Each path below is one point turned by a fixed rotation once a step. After each direction that follows a path, write how fast that rotation turns it, in degrees a step (0 if it stays still).
Each turn is a multiple of 5 degrees from 10 to 175, or 0.
Each row of a path follows its step; steps can be skipped.
path 1
step 0: [-10   3   1   5  26 -18  10  49  28  13  29   2   1  34 -40 -12   9 -20
  -4 -29  -7 -20 -42  33   3 -13 -16 -10   6  -6   1   0 -50   1  16  16
 -25  21 -14]
step 1: [-57  -1 -20  -7  25   2  -3  25  48  24 -15  26 -19 -16  16 -20  16   6
  34  -5 -22 -33 -16  50  -2   1 -10  -2  10  -7  13   2 -22  -9  28   6
  12  13 -12]
step 2: [-29 -23 -10 -14 -17   2  23  -8  26  -7  -2   6  21   1  12  19  -1  44
  19 -15 -38 -21  21  45  13  19  15 -23  22 -17  18  14 -18  32  34 -16
  36  -2  15]
step 3: [  6 -27  13 -18 -28 -18  25  19   0 -23  36   9  36  47 -33  -1   0   7
   6 -38   1   3  11  20 -11  18   4  -9  44  -5  14  13 -23  -6  37   7
  25  -8 -11]
step 5: [-23   3  -6  18  19 -12  15  12  31 -15 -14  19 -31  -6  -1  39  -4 -10
  11 -27 -27  15 -18  46  47 -11   2 -30 -31  18  16  16 -25   2  29   8
   5   9  25]
step 6: [ -7 -21 -42 -14  -3 -10  32   5  44   7  -8   1   9  25 -17  26   7 -17
   0 -57 -11 -26 -11  34  14 -22  23  -2  -1 -30   6 -22 -30 -16  20 -10
  10  -6  24]
step 7: [-16 -17 -14 -35  -6 -22   6 -14  35  -8   8   9  18  -9  -7  -5  35   9
   6 -23  -7 -44 -15  28 -48   8  10 -18  37  -2   9   7  -7 -53  20  21
   9 -13  12]
step 8: [-31   4  30  12 -22  -4  27  -3   7 -15  27  -2   1 -18  -7  15  16  37
  10  -5 -33  -1 -18  23   5  35 -19 -37  21   7   7  44  -7 -29  29  33
   1  -6  30]
step 9: [-17  -6   3   9 -25  -2  56  30  -6   9  26  28  -6   8 -19  22 -11 -16
  15 -28 -30  26 -15  -5  47  15 -22  -4   8 -21  -9  -7 -18 -21  48  11
   9 -10   5]
Directions:
[  7  -4   4   6  -7   0  -2  -6   0  -1  -3  -3  -8  -7  -1   8  -4   8
  12   3 -13   1  -3   7   8  -6  -1  -2  -2  -1   3  15   2  17 -11   6
   4  -8  12] -> 115
[ -4  -4 -10   1  -9   7  -1  -7   7  -2  -1 -10   1  -4  -2   1  11   3
   1   8  -3 -12 -16  -3   0  -2 -14  -5   8 -12  -9   0   1   2   3   1
  -5  12  -5] -> 55
[  0   8 -10   1   3   0 -10   7   8  16   2  -5   4   3  14  -5   7   3
  -6  -9 -10 -16   7   0  -5  -3   5  -2  -7  -7   5   8  -2  -4  -5   1
  -5  -5   7] -> 65
[ -2   0   0   0 -10   1  -7  -2  -4   0  -1   5  -3  15  -2   1  -1   1
  11 -10 -13  -5  -9  -2  -5  -1 -11  16   1  12   1 -11   0  -5  -8  -7
  -2  -6  -3] -> 120
path 2
step 0: [ 10  -1  -4  -2  13  12 -26 -32  -3   8  21  -5 -25 -13 -31 -29  16 -36
  17 -15  18  -4  -7  50  14 -41  22  -7  -6  19 -12  -7  33   9  -8   6
  16   1  11]
step 1: [  0  39  -5   5  -4  -6 -24 -26  -1  38  -8   0  -8   6 -20 -15  11  -9
  -1 -24  33   6  10  19 -11 -23  20   9 -25  33  15 -16  31  23  -2 -22
   7  -7  47]
step 2: [ 16  13 -35   3   1  -7 -27 -36  15  25  19   0  -9   4 -18 -11  -6  -2
  18  -5  -5  -2  -4  32  -3 -16   9   1 -20  12 -18 -15 -13  48  41 -42
  12   0  32]
step 3: [ 27   1 -11   6  13  16 -19  -6  25   9  27  -1 -50  30   1  11  12 -13
   3  -8  20   0 -24  37  29  -7  -1 -14 -24  22  -9 -16  16  33  11 -16
 -18 -11  32]
step 4: [  4  22  -5  -2 -16  -4 -20 -37  27  -3  13  20 -56  38 -15 -22   8 -17
   0 -17  16 -34   3   6 -17   3   4   5 -22  18  12  -1  -1  11   6 -13
 -26 -29  26]
step 5: [  8 -16  -2   8 -25   4 -18 -29  20  20  12   4 -22  30   1 -41  11  -9
   0  -5  -9 -24  23  54 -12  -5   8 -15 -21  13 -35 -30 -19  14   5   8
  -5 -24  19]
step 6: [-14 -18  -9  32   0   5 -35 -18  13  30   2  -9 -39  50   3 -23  -2  -2
   8 -34  15 -10  18  16  14 -10  12  -1 -37   4 -16 -21  27  22 -14  10
  -6  15  -1]
step 7: [ -1  -2 -14  27  13  30 -16 -47  18  14   9 -18 -30   8   0 -46   0 -20
  29 -41  21 -19  16  10 -10 -37 -10   7 -16   9   8  10 -10  -1   1 -17
   1   5   6]
step 8: [ -5 -15  15  -7  13  20   7  -8  12  31 -17  -1 -18  15 -13 -24 -10 -11
  38 -24  14  -6  25  34  -2 -38 -11 -27 -20  29 -11 -18   0  13 -11 -32
   3  -9  39]
Directions:
[ 10   5   0  -4   4 -10   3 -12   1   2   4   7   2   4  -3  11   6   9
   0  12  -2  14 -11   3   4   1   2   1  -1   0   3  10  -7   4  -7  -9
  -3   2  16] -> 45
[  4   8  -2  -5  -3  -6   7   5   0  -2 -12  -2  -9  -3   9  14   8  -8
   4  -7  -6  -5  -3  -4  -1   0  -9 -10  -2   1  -5   9  -1  15  13  -1
   1 -11   0] -> 55
[  5  -6   9  11   0  -6   2   6   7  10   5  -4  13   0   7   4   0  -2
  11 -12   3   0  -2  -3  -3 -13   3   9   4  -4  10  -1   0   7  12 -10
  -2  10   2] -> 65
